One hidden rule gives every row of this table a label. Here are some rows, each with its label.
[ 0.1  0.1 -1.2  0.4  1.6  0.8  1.8 -2.6 -0.1 -0.9  3.4  0.7  0.4 -0.4
 -0.6  1.0 -1.4 -1.0 -0.4 -3.1  0.4 -2.2 -0.8  2.5  0.8 -0.9 -0.3 -0.6
  0.0  2.8  0.1 -2.5] Mh
[ 0.1  0.1  0.5  0.3 -1.5 -0.8 -1.2  0.6 -0.1  0.6 -0.3 -0.2 -0.1 -1.2
 -0.9 -0.3  0.9  0.4 -0.2  0.9  0.0  1.5  0.4  1.4 -0.7  0.2  0.0 -0.6
  0.2 -1.0  0.1  0.3] YS
[-0.8 -0.1 -1.2 -0.1  0.6  2.7  1.3 -1.5  1.3 -2.2  5.1  0.5 -0.8  1.6
  0.7  0.8 -1.4 -1.4 -0.1 -0.6  0.2 -3.3 -1.8  1.2  0.5 -1.5 -0.2  1.6
 -0.2  3.7  0.6 -0.8] TZ
[ 0.3  0.1  1.1 -0.2 -0.5 -0.9  0.1 -0.4  0.1  1.0 -0.8  0.0  0.6  0.3
 -0.1 -0.6 -1.1 -0.1 -0.1  1.9  0.2  0.7  1.3  0.5 -0.1  0.1 -0.2 -0.5
  0.0  1.1  0.0  1.5] Mh
[-0.7 -0.9 -1.3  0.2  1.8  0.3  1.3  1.2  0.4  0.2  2.0 -0.2 -1.0 -0.1
  1.7  0.9  0.8 -0.9 -0.4 -2.0  0.5 -0.8  2.1  2.5  1.0 -0.2  0.5  0.0
 -0.3  0.2  0.2 -3.2] TZ
[-0.3 -1.1 -0.5  0.0  1.1  0.1  0.5 -0.5 -0.2 -0.2  1.3 -0.5  0.0 -1.2
  0.7  0.3  0.9 -0.3 -0.5  0.7  0.7 -0.1  2.3 -1.0  2.1 -0.3  0.1 -0.7
 -0.5  0.4 -0.6 -1.6] Ez
[ 0.2  0.7  2.9 -0.2  0.3  1.6 -0.2 -0.7 -0.1  2.0 -1.1 -0.1  2.1  1.4
 -1.3 -0.5 -1.3  0.2  0.2 -0.4 -0.6 -0.1 -0.2 -1.6 -2.9 -0.2 -0.9  0.9
  1.0  0.2 -0.2  1.9] Vn
[-0.1 -0.2 -1.1  0.0  0.5  1.4  0.7  0.2  0.4 -1.6 -0.4  0.0 -0.3 -0.1
  0.9  0.1  1.3 -0.5 -0.2 -1.0  0.2 -0.9  0.1  0.4  0.9  0.2  0.2 -0.1
 -0.1 -0.3 -0.5 -0.6] Ez
[ 0.1  0.4 -0.8  0.1 -0.8 -1.6 -0.7  2.9 -1.4  0.3 -0.2 -0.7 -1.4 -0.4
  0.4  0.7  0.9  0.3 -0.1 -1.7 -0.1  1.5  0.3 -1.4 -0.6  0.9  0.4 -1.4
 -0.2 -1.0 -0.6  0.8] TZ
[ 0.7  0.4  1.4  0.1 -0.1 -1.5 -2.1 -0.2 -0.3  0.6 -2.6 -0.3  0.9 -0.1
 -0.9 -0.8 -0.1  0.8  0.2  2.1 -0.3  1.7 -1.0 -0.9 -1.7  0.8  0.1 -0.5
  0.1  0.4 -0.5  2.1] Mh
[-0.5 -0.9 -1.3  0.3  0.5 -0.1  1.2  1.7 -0.1  0.8 -1.5 -0.3 -0.2 -0.3
  1.2  0.0  1.5 -0.5 -1.1  0.8  1.0 -0.2  3.3  3.0  2.2  0.0  0.7 -0.6
 -0.8 -0.9 -0.6  0.5] Ez
[-0.4 -0.1 -0.1 -0.4 -1.2  0.0  1.0 -0.9  0.6 -0.9  3.3  1.3  0.4  2.2
 -2.6 -0.5 -2.0 -0.7  0.7  1.6 -0.6 -1.0 -1.0 -0.3 -1.8  0.1 -0.2  1.8
 -0.3  3.1  0.1  1.1] Ez
[-0.4  0.8  0.7 -0.1 -0.7 -0.7 -0.5 -1.6  0.0  1.3  1.3 -0.4  1.3  0.4
 -0.1 -0.3  0.1 -0.2  0.9  1.3 -0.7  0.6 -1.7  0.0 -0.9 -0.2 -0.3  0.8
  0.7  2.0 -0.3  0.4] YS
[ 0.7  0.3  2.0 -0.1 -0.5 -2.1 -1.1  0.1 -0.6 -0.2 -1.0  0.6  0.2 -0.7
 -2.4 -0.7 -0.1  0.2  0.3  1.4 -0.8  1.8  1.8 -0.5  0.4 -0.4 -0.1  0.1
  1.1  1.6 -0.7  1.6] Vn
[ 0.5  0.3 -1.0  0.0  0.9 -0.9 -0.9  2.0 -0.6 -0.3 -0.7 -0.2 -0.4 -1.8
  0.0  0.3  0.9  0.1  0.2 -1.4  1.0  3.1  2.4  1.4  2.6  0.2  0.6  0.1
  0.8 -2.2 -1.2 -1.1] Vn
[ 0.2  0.0  0.3  0.1 -1.2 -1.8 -1.1  0.1 -0.3  0.7 -0.9 -0.8  0.6 -0.2
 -0.1 -0.6  0.6  0.4  0.2 -0.2 -0.3  1.7 -0.6  0.6 -0.3  0.6  0.1 -0.5
 -0.2 -0.4 -0.4  1.2] Ez
[-1.0 -0.1  0.0  0.1  0.7 -0.5 -0.2  0.3 -0.5 -1.4  0.7  0.0 -0.2 -1.2
 -0.4  0.4  1.7 -0.1  0.0 -2.9  0.8  2.6  2.4  0.0  3.4  0.0  0.5  0.2
 -0.2 -0.1  0.2 -1.5] Ez
[ 0.3  0.9  2.2  0.2 -1.4 -1.7 -0.8  0.2 -0.8  1.2 -2.1  0.1  0.3 -2.0
 -1.3 -0.5  0.9  0.8 -0.3  1.9 -0.6  2.7  3.0 -1.6  0.6  1.1  0.2 -1.0
  0.1 -1.1 -0.1  2.1] YS
[ 0.4  0.5  1.4 -0.3 -1.9  0.7 -0.1 -0.2 -0.1  0.6  0.0 -0.3 -0.4  0.6
 -0.8 -0.4 -0.3  0.4  0.1  0.0 -0.3 -0.3 -1.1 -1.5 -1.0 -0.3 -0.4  0.6
  0.1  1.9  0.5 -0.2] YS
[-0.7  0.0  0.5  0.1 -0.5  2.7  0.6 -2.2  1.2 -1.4  2.5  0.8 -0.6  0.1
  1.2  1.0 -0.7 -0.8 -0.3  1.4  0.3 -1.4 -0.6  1.0  0.9 -0.5 -0.1  0.5
 -0.3  0.3  0.8 -1.2] TZ
[-0.1  1.0  2.8 -0.5 -1.6  0.0  0.1 -1.9  0.0  0.9 -1.0  0.6  2.0  1.7
 -1.2 -1.0 -2.0  0.1  0.8  2.1 -0.8 -0.6 -1.6 -1.4 -3.1  0.1 -0.6  0.7
  0.7  1.9  0.5  2.8] YS
[-0.3 -0.1  0.0  0.1  1.2  2.1  0.9 -0.6  0.3 -1.6  1.4  0.2 -0.1  1.2
 -0.3  0.9 -0.5 -0.6  0.4  0.2 -0.2 -2.0 -0.9 -0.1 -0.1 -1.5 -0.2  1.0
  0.4  1.7  0.7  0.1] Mh
[-0.2  0.0  0.4 -0.3  1.3  1.7  0.3 -0.8  0.8 -1.1  1.5  0.2 -1.0  0.8
  0.2  0.7 -1.1 -0.7  0.1 -1.9  0.6 -1.4 -1.7 -0.5  0.5 -0.7 -0.2  0.6
 -0.6  2.2  0.0 -0.4] TZ
[-0.5 -0.5 -1.6  0.2  0.2  0.9  0.4  0.5 -0.5 -1.5 -0.8  0.1 -0.8  0.0
  0.5  0.9  0.2 -0.5 -0.1 -0.7  0.1 -0.8  0.1  0.7  0.1 -0.4  0.2  0.1
  0.3 -1.4  0.2  0.1] Mh
[ 0.9  0.8  0.0  0.3 -1.0 -1.6 -1.2  1.4 -0.8  0.8 -0.6 -0.7  0.8 -0.1
 -1.1 -1.1  0.5  0.4  0.0  1.9 -0.3  0.8 -0.3 -1.9 -0.5  0.4 -0.2  0.3
 -0.2 -0.5 -0.4  0.6] Ez
[ 0.0  0.0 -0.1  0.0  1.1  0.9  0.8  0.0  0.1 -1.4  0.1 -0.1 -1.1 -0.4
  0.9  1.0 -0.2 -0.3  0.1 -0.8  0.7 -0.3  1.3  0.9  0.7 -0.4  0.1 -0.2
 -0.8 -0.9 -0.6 -0.8] TZ
[ 0.9  1.4  3.0 -0.4 -2.9 -1.4 -1.3 -0.8 -1.2  2.1 -2.1 -0.1  0.7  0.5
 -2.7 -1.4 -0.1  0.6  0.3  1.9 -1.0  1.3 -3.7 -3.5 -2.4  0.3 -0.5  0.5
  0.6  2.3  0.2  1.7] YS
[ 0.5  0.7  0.7  0.1 -1.1 -0.7 -0.9  0.3 -0.4  1.4 -1.6 -0.5  0.4 -0.8
  0.4 -0.7  0.7 -0.1  0.3  1.0 -0.2  2.5  0.2 -0.8 -1.6  1.2  0.2 -0.7
  0.3 -0.4 -0.7  0.7] YS
[-0.2 -0.1 -0.1 -0.1 -0.6  0.5 -0.1 -1.4 -0.6 -0.4  0.4  0.1  0.3  0.5
 -0.4  0.4 -0.2 -0.2  0.1 -0.5  0.3  0.9  0.1  0.3 -1.0 -0.3  0.1  0.3
  0.1 -1.1  0.6  0.6] Mh
[ 0.4  0.2 -0.6  0.2  0.6  0.0  0.0  0.9 -0.5  0.0 -1.3 -0.1 -0.8 -0.1
  0.2  0.0  0.4  0.5 -0.2 -0.2  0.5  1.9  0.2 -0.1  2.1  0.2 -0.2 -0.1
  0.3  0.4  0.1  0.2] Mh
[-0.2  0.3 -0.9 -0.1 -0.1  0.5  1.7  0.4  0.9 -1.7 -0.3 -0.3 -0.6 -0.6
  0.8  1.6 -0.2  0.5 -0.5 -0.3  0.3 -1.9  0.7  1.9  1.5  0.3  0.2 -0.3
 -0.3 -0.1 -0.5 -1.5] TZ
[-0.3 -0.5 -1.6  0.8  1.9 -1.5  0.0  2.8  0.0 -0.3  1.1 -0.7 -1.2 -1.3
  1.4  0.1  2.3  0.2 -0.7 -1.7  0.8 -1.0  3.1  1.1  1.4  0.4  0.6 -1.0
 -0.8 -2.1 -0.9 -1.4] TZ
[ 0.7  0.3  0.7 -0.2 -0.1 -1.7 -1.0  0.4 -0.2  0.9 -1.2 -0.3  0.1  0.1
 -0.1 -0.2 -0.1  0.7  0.3  1.5 -0.7  2.2 -1.4  0.2 -0.9  1.1  0.1 -0.4
  0.4  0.3  0.2  0.5] Mh
[ 0.3 -0.6 -0.3  0.2  0.7  0.2  0.9  2.1 -0.4  0.0  0.5  0.1  0.4 -0.4
  0.2  0.6  0.6 -0.3 -0.4 -1.8  0.6 -1.2 -2.0  2.4  0.4 -0.6  0.7 -0.9
 -0.6 -0.6 -0.1  0.0] Ez
[-0.4 -0.3  0.0 -0.4  0.3  0.6 -0.7 -0.6  0.4 -0.2  0.7  0.8 -0.5  0.5
  0.7  0.2 -0.9 -0.8  0.1  0.2  0.4 -4.2 -1.1  0.6 -0.9  0.0 -0.7  0.3
  0.2  1.5  0.5 -0.7] Mh
[-0.6  0.1 -0.5  0.2 -0.5  0.1 -0.2  0.0  0.8  0.1  1.2  0.1  0.0  0.0
  0.4  0.3 -0.1 -0.5  0.3 -1.4  0.0 -0.2 -0.1  1.5  1.7  0.1 -0.2  0.2
  0.4 -0.3  0.2 -1.4] Mh
[ 0.0  0.0 -0.5  0.2  0.5  0.7 -0.2  1.2 -0.1 -0.1  0.0 -0.4 -0.3  0.2
  0.4  0.3  0.3  0.0  0.0 -0.6  0.8 -0.1  2.1 -0.5 -0.1 -0.5  0.1 -0.3
  0.0 -0.2 -0.7 -0.3] Mh
[ 1.0  1.4  2.2 -0.9 -2.0 -0.7 -1.5  1.6 -0.4  1.9 -0.9  0.0  1.9 -0.6
 -0.3 -0.5 -0.6  1.4  0.0  3.8 -1.1  1.7 -2.4 -1.8 -1.1  0.7 -0.5  0.2
  1.0  1.1  0.6  1.4] YS
[-0.6 -0.2 -0.3 -0.4 -1.0  1.0  0.2 -0.2  0.0 -0.7  0.7  0.5  0.1  0.9
  0.8  0.4 -0.9 -0.3  0.3 -0.3 -0.2 -2.6 -0.2 -0.5  0.7  0.0 -0.5  0.1
  0.2  0.2  0.9  0.1] YS
[ 0.1  0.3  1.0 -0.1 -0.3 -1.2 -1.1  0.2  0.1 -0.4 -1.0  0.1  0.5 -0.3
 -1.0 -0.5 -0.4  0.5  0.1  1.1  0.1 -0.1 -0.7 -1.9 -2.6  0.5 -0.5 -0.2
  0.3 -0.5  0.5 -0.5] Mh
[-1.1 -1.7 -2.8  0.3  2.5  2.3  2.1  1.2  0.2 -2.3  2.6 -0.2 -1.3 -0.4
  2.6  1.1  1.0 -0.4 -0.8 -4.3  1.0 -1.9  3.3  1.5  4.0 -0.7  0.6 -0.9
 -1.2 -1.0  0.2 -1.4] TZ
[ 1.7  0.9  2.0 -0.9 -1.1 -3.0 -2.1 -1.8 -1.1  2.0 -3.7  0.1  2.1 -0.3
 -3.2 -1.6  0.3  1.0  0.5  3.1 -1.1  2.9 -2.0 -1.7 -2.5  1.0 -0.3 -0.1
  1.0 -0.5 -0.8  1.9] YS
[-0.3  0.0 -0.7 -0.6  0.4  0.7  0.3 -2.1  1.0 -0.8  2.4  0.9 -0.7  1.7
  1.1  0.2  0.1  0.0  0.4  0.2  0.3 -2.0 -0.6  1.2  0.6 -0.4  0.0  0.7
  0.4  1.0  0.7 -0.1] Mh
[-0.3 -1.2 -1.6  0.8  1.0  0.2  1.1  1.7 -0.2 -0.5  1.1 -0.8 -0.4 -1.0
  1.4  0.9  1.1  0.0 -0.5 -1.9  0.9  1.0  0.1  2.9  1.8 -0.2  0.2 -1.0
 -0.8 -2.8 -0.5 -0.8] Ez
[ 0.8  0.9  1.6  0.1 -1.2 -1.6 -2.0 -0.5 -0.7  1.6 -2.6 -0.3  1.5  0.5
 -1.6 -1.4  0.6  0.7  0.0  2.3 -1.0  3.9 -3.1 -2.1 -0.9  0.9 -0.2  0.0
  0.4  1.1 -1.1  1.5] YS
[ 0.3 -0.3 -0.3 -0.1 -1.8 -1.3 -1.0 -0.2 -0.4  0.5 -1.6 -0.1  0.7  1.2
 -0.5  0.2 -1.6  0.3  0.0 -0.2  0.1 -1.1  1.0 -0.6  0.9 -0.1 -0.1  0.5
 -0.3  0.2  0.2  1.1] Ez
[ 0.7  0.8  3.1 -0.5 -2.3 -0.7 -0.7 -1.8 -0.3  1.4 -0.3  0.4  0.5  1.7
 -3.4 -0.7 -0.9 -0.1  0.8  3.4 -0.8  0.2 -2.4 -3.6 -3.8 -0.3 -0.6  1.3
  1.1  2.5  0.4  3.1] YS
[-0.8 -0.8  2.2 -0.5 -0.6  1.6  0.6 -0.7  0.5  0.1  1.9 -0.2  1.0 -1.4
 -2.2 -0.9  0.4 -0.2  0.5 -0.3  0.8  1.1 -1.0 -1.3  0.5 -0.3  0.2  0.2
 -0.5  0.7  0.8 -2.0] Ez
[ 0.6  1.2  1.9 -0.8 -1.4 -0.8 -1.3 -1.5 -0.4  0.9 -2.5 -0.4  0.8  0.1
 -1.6 -0.2  0.2  0.2  0.3  3.7 -0.8  1.6 -2.0 -0.4 -2.2  0.4 -0.1  0.1
  0.4 -0.4  0.1  1.9] YS
[ 0.1  0.3 -0.3  0.5  0.2 -1.7 -1.1  1.0 -1.0  0.7 -2.0 -1.5  0.9 -2.0
  1.1 -0.8  0.6  0.8  0.4  0.7 -0.2  3.4  0.7  0.5 -0.2  0.8  0.5 -1.3
 -0.3 -2.1 -0.8  1.3] Ez
[ 0.7  0.3  0.6  0.4 -1.4 -2.9 -1.4  1.4 -0.8  1.3 -3.1 -0.6  0.9 -0.3
 -1.3 -1.2  0.6  1.0  0.0  2.2  0.0  1.5  1.6 -0.8 -0.9  1.0  0.0 -1.0
  0.3 -1.3 -0.8  1.7] YS
[ 0.6 -0.8  0.1  0.3  0.7 -1.5 -1.1  1.7 -1.2  0.2 -2.3 -0.6  0.8 -0.7
 -0.3 -0.8  1.1  0.9 -0.2  0.6  0.0  0.7  0.7 -1.2  0.3  1.3 -0.1 -0.9
  0.5 -1.5 -0.7  0.5] Vn
[ 1.0 -0.4 -0.4  0.5 -1.5 -3.4 -2.3  2.0 -1.5  2.7 -3.1 -1.6  1.5 -1.1
 -0.9 -0.6  1.8  1.1  0.1  0.3 -0.2  2.9  1.5 -2.6 -0.5  2.4  0.4 -1.5
  0.6 -2.3 -1.2  1.0] YS
[ 1.2  0.5  2.6  0.4 -1.5 -0.1 -1.6  1.4 -0.6  1.0 -1.7  0.5  0.3 -0.3
 -1.4 -0.3  0.9  0.5  0.2 -0.3 -0.6  0.3 -0.1  1.2 -0.8 -0.5  0.6 -1.4
  0.2 -1.1  0.3  0.3] YS
[-1.1 -0.7 -1.8  0.3  0.0  1.8  0.2 -0.4  0.6 -0.1  1.3  0.1 -0.9  0.1
  0.8  1.2 -1.6 -0.8  0.0 -1.1  0.5 -2.6 -0.1  2.4  2.0 -0.6  0.0  0.5
 -0.5 -0.4  0.5 -2.0] TZ
[-0.4 -0.3  1.3 -0.9 -1.4  2.7  0.2 -5.0  1.9 -0.5  3.5  0.6  0.0  2.5
 -0.1  0.5 -1.9 -1.1  0.4  0.3 -1.0 -4.2 -5.2 -1.4  0.8 -2.0 -0.3  1.0
  0.4  3.3  1.7 -0.2] YS
[-0.3  0.8 -0.3 -0.4 -2.5 -1.5 -1.4 -2.4  1.0 -1.3  0.5  0.7  1.5  1.7
 -1.4 -0.3 -1.3  0.4  0.6  0.2 -0.6 -1.1 -3.3 -1.9 -1.8 -1.0 -0.8  0.4
  0.5  1.1  0.9  0.4] YS
[-0.6  0.3 -0.8  0.3 -0.4  1.2  1.4 -0.4  0.3 -0.5 -0.5  0.3  0.2  0.8
  0.1  0.1 -0.2 -0.3 -0.3 -2.1 -0.2 -0.7  0.3  1.0  0.2 -0.2  0.0  0.0
  0.1 -1.4 -0.1 -0.1] Mh
[-0.1  0.1  0.0  0.2  0.1  0.0 -0.5  1.2 -0.8  0.0  0.3 -0.1 -0.9 -0.5
  0.0 -0.2  0.1 -0.1 -0.2 -1.1 -0.2  1.6  1.0 -1.1 -1.0  0.5  0.1 -0.7
  0.0 -2.0 -0.2  0.2] Mh
[-0.2 -0.7 -1.0 -0.5  0.3  0.8  0.9 -3.1  0.6  0.5  1.3  0.3 -0.2  1.2
  0.1 -0.4 -0.3 -0.6  0.8 -1.3 -0.9 -0.8 -2.0  0.2  0.6 -0.6  0.0  0.7
 -0.1  0.8  1.1 -0.1] Ez
[ 0.4 -0.3 -0.1  0.7  0.0 -2.0 -0.8  2.2 -1.1  0.5  0.1 -1.2 -1.4 -1.4
 -0.7 -0.7  2.1  1.1 -1.1 -0.9  0.5  3.2  3.0  0.9  0.7  1.1  0.6 -1.1
 -0.7 -4.1 -1.5 -1.2] TZ
Which column or columns does the hidden rule look at? Columns are counted from 0, in order:
4 12 28
Which label does each new row get?
[-0.2  0.0 -0.1  0.3  0.9 -2.4 -0.6  2.6 -0.3  0.3 -0.3 -0.1  0.3 -0.1
 -0.9 -0.4  1.0  0.7 -0.1  1.1 -0.1  0.3  0.1 -1.1 -0.5  0.4  0.3 -0.3
  0.1 -1.2 -0.8  0.0]: Mh
[-0.3 -0.4  0.0 -0.2  0.1  0.5 -0.3 -1.3  0.2 -0.5 -0.5  0.6  0.3  0.3
  0.8  0.2 -1.2 -0.1  0.1  0.6  0.2 -1.2 -0.8  0.8  0.5 -0.3 -0.3  0.8
 -0.5  1.5  0.2  0.5]: Ez
[ 0.8  1.0  1.7 -0.4 -2.6 -2.2 -0.2  0.5 -1.0  1.6 -2.3 -0.8  1.2  0.4
 -1.9 -0.9  0.0  0.5  0.4  3.6 -0.7  2.1 -0.9 -1.6 -2.4  0.9 -0.6 -0.9
  0.9  0.5 -0.3  2.7]: YS
[-0.6 -0.7 -1.2  0.5  1.5  1.1  1.1 -0.1 -0.1 -1.2  2.1  0.4 -1.0  0.6
  1.1  0.9 -0.9 -0.8 -0.5 -1.2  0.4 -1.2  1.7  1.9  2.5 -0.6  0.3 -0.5
 -0.6 -0.8  0.3 -1.9]: TZ
[ 0.6  0.1  0.5  0.0 -0.6 -2.9 -1.2  1.2 -0.1 -0.1 -2.7 -0.5  0.3 -0.6
  0.3 -0.8  1.5  0.1 -0.2 -0.1  0.4  4.5  1.5 -0.6 -2.1  0.2  0.0 -1.0
 -0.7 -2.1 -1.0  0.8]: Ez
[ 0.3  0.9 -0.7 -0.7 -0.4 -1.6 -0.6 -0.8 -0.8  0.4 -0.6 -0.7  0.5 -0.2
 -2.5  0.6 -0.4  0.0 -0.4  2.0 -0.6  0.5  0.7  0.4 -0.6  0.6  0.0  0.2
  0.3 -0.9 -0.4  0.0]: Mh
[ 0.2 -0.1 -1.1  0.6  0.5 -1.6 -0.8  1.6 -0.6  0.6 -1.7 -0.6  0.1 -1.6
  1.3 -0.2  1.4  0.2 -1.0 -0.1  0.5  2.7  1.6  0.9 -1.0  0.6  0.6 -1.1
 -0.3 -0.6 -0.5 -0.5]: Ez
[-0.1  0.1  0.4 -0.6 -0.4  1.6 -0.7 -2.1  0.6  0.6  1.5  0.9  0.0  2.1
 -1.6 -0.3 -2.3 -1.0  0.4 -0.2 -1.1 -2.6 -3.0  0.2  0.4 -0.6  0.0  0.8
  0.3  1.7  1.1  0.0]: Mh
[ 0.5  0.1  1.0  0.1 -0.2 -3.1 -1.3  1.5 -1.0  1.0 -1.9 -0.3  0.3 -1.6
 -1.0 -0.8  1.2  0.3 -0.1  0.6  0.1  1.7  0.6  0.0 -1.2  1.1  0.0 -0.6
  0.2 -2.3 -0.9  0.5]: Mh
[ 1.0  0.3  0.9  0.4 -1.1 -1.0 -0.2 -1.0 -0.8  1.8 -1.9 -0.1  1.0 -0.8
 -1.0 -0.6  0.0  1.1  0.3  3.1  0.0  1.7  0.4 -2.3 -2.1  0.7  0.0 -0.6
  0.7 -2.3  0.2  2.0]: YS
[-0.8 -1.1 -2.8  0.5  1.2  0.5  1.3  2.8  0.2 -0.7 -0.8 -0.1 -1.1 -1.7
  2.7  0.9  0.1  0.2 -0.7 -1.7  1.0 -1.5  3.7  1.3  3.1  0.2  0.9 -1.0
 -0.5 -2.5 -1.0 -2.2]: TZ
[ 0.4  0.1  1.3  0.0 -1.7 -0.9  0.1  0.8 -1.0  0.1  0.9 -0.5  0.5  0.1
 -0.5 -1.0 -0.6  0.1  0.1  2.5 -0.5  0.4 -0.2 -0.3 -0.6  0.6  0.1  1.0
  0.1  0.5 -0.6  0.1]: YS
[-0.2  0.7  0.7 -0.4 -0.7  0.3  0.0 -1.1 -1.1  0.4 -0.6  0.0  0.9  1.1
 -2.1  0.0  0.6  0.1  0.6  0.9 -0.4  0.3 -1.4 -0.7 -1.4  0.3 -0.3 -0.1
 -0.3 -0.7 -0.3  1.3]: Ez
[ 0.4  0.5  0.4  0.3 -0.4 -3.2 -0.8  1.5 -0.7  1.6 -2.5 -0.4  0.4 -0.9
 -0.4 -0.9  1.9  0.3 -0.6  1.4  0.4  1.7  1.3  0.1 -2.8  0.7  0.5 -1.0
  0.1 -0.3 -0.9  0.7]: Mh
[ 0.6  0.3 -0.3 -0.5 -2.4  0.8 -0.7 -1.2  1.0  1.8 -0.5  1.2  0.2 -0.3
 -3.6  0.5  0.0 -0.3  1.1  0.4 -1.2  1.5 -0.5 -1.7 -1.6  0.6 -1.0  0.9
  0.2  4.5  0.3  3.6]: YS
[ 0.0  0.1  0.3 -0.8  0.1  0.9  0.2 -3.1  0.4 -0.9  1.2  0.9  0.3  1.9
 -0.1  0.3 -1.7 -0.6  0.5  0.8 -0.4 -1.5 -1.3  0.0 -0.9 -1.0 -0.7  0.7
  0.2  2.2  0.6  0.0]: Mh
[ 0.6  0.0  0.4  0.4 -0.5 -0.2 -0.5  0.9 -0.3  0.6 -1.6 -0.9  0.1 -1.9
  0.0 -0.4  0.5  0.2 -0.3  1.4 -0.1  1.6  0.1  0.9 -0.4  0.0  0.1  0.1
  0.3 -1.5 -0.2  0.0]: Mh
[-0.4 -0.3  0.1  0.2  0.5  0.2 -0.1  0.2 -0.2  0.6 -0.1 -0.1  0.3 -0.4
  1.2  0.0  0.5  0.0 -0.2 -0.2  0.2 -1.2  0.7  0.9  0.7  0.1  0.1 -0.2
 -0.1 -0.2 -0.3  0.4]: Ez
[ 0.5  0.0  1.2 -0.1 -1.6 -0.6 -1.3 -0.2 -0.4  0.8 -0.1 -0.2  0.2  0.6
 -1.3 -0.3 -0.8  0.3  0.1  1.9 -0.6  1.3 -1.8 -1.1 -0.7  0.4 -0.5 -0.4
  0.7  1.2  0.5  0.5]: YS
[ 0.2  0.7 -0.5  0.0 -0.6 -1.2  0.8  0.1 -0.2  0.0 -1.1 -0.5  0.2 -1.4
 -1.7  0.5  0.9  0.6 -0.1 -0.8  0.1 -1.2 -0.3 -0.2 -0.3  0.9  0.5 -0.7
 -0.4 -2.3 -0.8 -0.7]: Ez
[-0.6  0.0  0.0  0.1  0.0 -0.9  0.3 -0.9 -0.1  0.0 -0.9  0.2  0.3 -0.1
 -0.3  0.4  0.2  0.4  0.1 -0.6  0.1  0.1 -0.3 -1.4 -1.4 -0.5  0.1  0.7
  0.4 -1.0 -0.1  0.7]: Mh
[-0.6 -0.1  0.8 -0.5  0.0  2.5  0.1 -1.3  0.4 -1.4  2.7  0.2  0.1  1.1
  0.1  1.1 -0.2 -0.9  0.1 -0.8  0.4 -1.8  0.0 -0.1  0.2 -0.7 -0.2  0.6
 -0.6  1.3  0.9 -0.9]: Ez
[-0.7  0.0 -1.9 -0.3 -0.3  2.2 -0.3 -0.9  0.2 -2.2  2.1  0.5  0.8  0.0
 -0.8  0.4 -1.1 -0.6 -0.2 -0.9 -0.7  0.7 -1.3  1.4 -1.9 -0.4 -0.5  0.9
  0.1  2.0  1.3  0.7]: Mh
[ 0.7  0.8  1.4  0.4 -0.3 -1.9 -1.3  1.5 -0.9  0.9 -1.9 -0.7  0.4 -0.2
 -1.6 -0.5  2.0  1.1  0.3  2.4 -0.2  3.1  2.1 -0.4  0.6  1.1  0.0 -1.1
  0.1 -2.1 -1.1 -0.3]: Mh
[ 0.0 -0.1 -1.2  0.5  0.7 -1.0  0.4  0.7 -0.7  1.1 -0.8 -0.4 -0.3 -1.0
  1.3 -0.2  1.4  0.9 -0.6 -0.2  0.8  1.4  2.6  0.1  2.3  1.4  0.8 -0.9
 -0.3 -2.5 -0.4  0.7]: Ez
[ 1.1  0.5  0.8 -0.7 -1.4 -0.5  1.1 -0.8  0.0  1.0  0.9  0.9  2.1  0.6
 -0.6  0.1 -1.0 -0.6  0.9 -0.1  0.1 -1.1 -5.0  0.2 -0.9  0.2 -0.5  0.3
  0.0 -0.6  0.6  0.5]: YS
[-0.4  0.2 -0.3 -0.1  1.5 -0.2  0.1  0.3  0.4 -0.5  1.2  0.9 -1.1  0.0
  0.0  0.0 -1.5 -1.0  0.2 -1.3  0.1 -2.0 -0.6  0.8  0.4 -0.6 -0.4 -0.2
  0.4 -0.3  0.4 -0.3]: Mh
[ 0.6  0.6  2.7 -0.7 -1.5  0.4  0.2 -2.2  0.5  0.3 -1.3  0.6  0.6  1.3
 -1.5 -0.8 -0.8  0.3  1.2  2.4 -0.4  0.4 -1.5 -0.7 -1.8  0.2 -0.5  0.8
  0.4  0.8  0.9  1.3]: YS
[ 0.1 -0.5  0.4 -0.3  0.8  1.3  1.7  0.0  0.6 -1.6  1.0  0.0 -0.5  0.4
  1.0  1.0 -0.8 -0.1  0.0  0.3  0.3 -2.7 -0.2  0.5  1.7  0.0 -0.4  0.0
 -0.5  1.0  0.1 -1.0]: Ez
[ 0.4 -0.6  0.2  0.7  0.4 -2.5 -0.2  2.8 -0.9  1.2 -2.7 -1.2  0.0 -1.8
 -0.8 -0.8  1.4  1.3 -0.3  0.9  0.2  1.6  1.1 -0.1  0.3  1.0  0.4 -1.2
 -0.1 -2.6 -0.7  0.8]: Ez
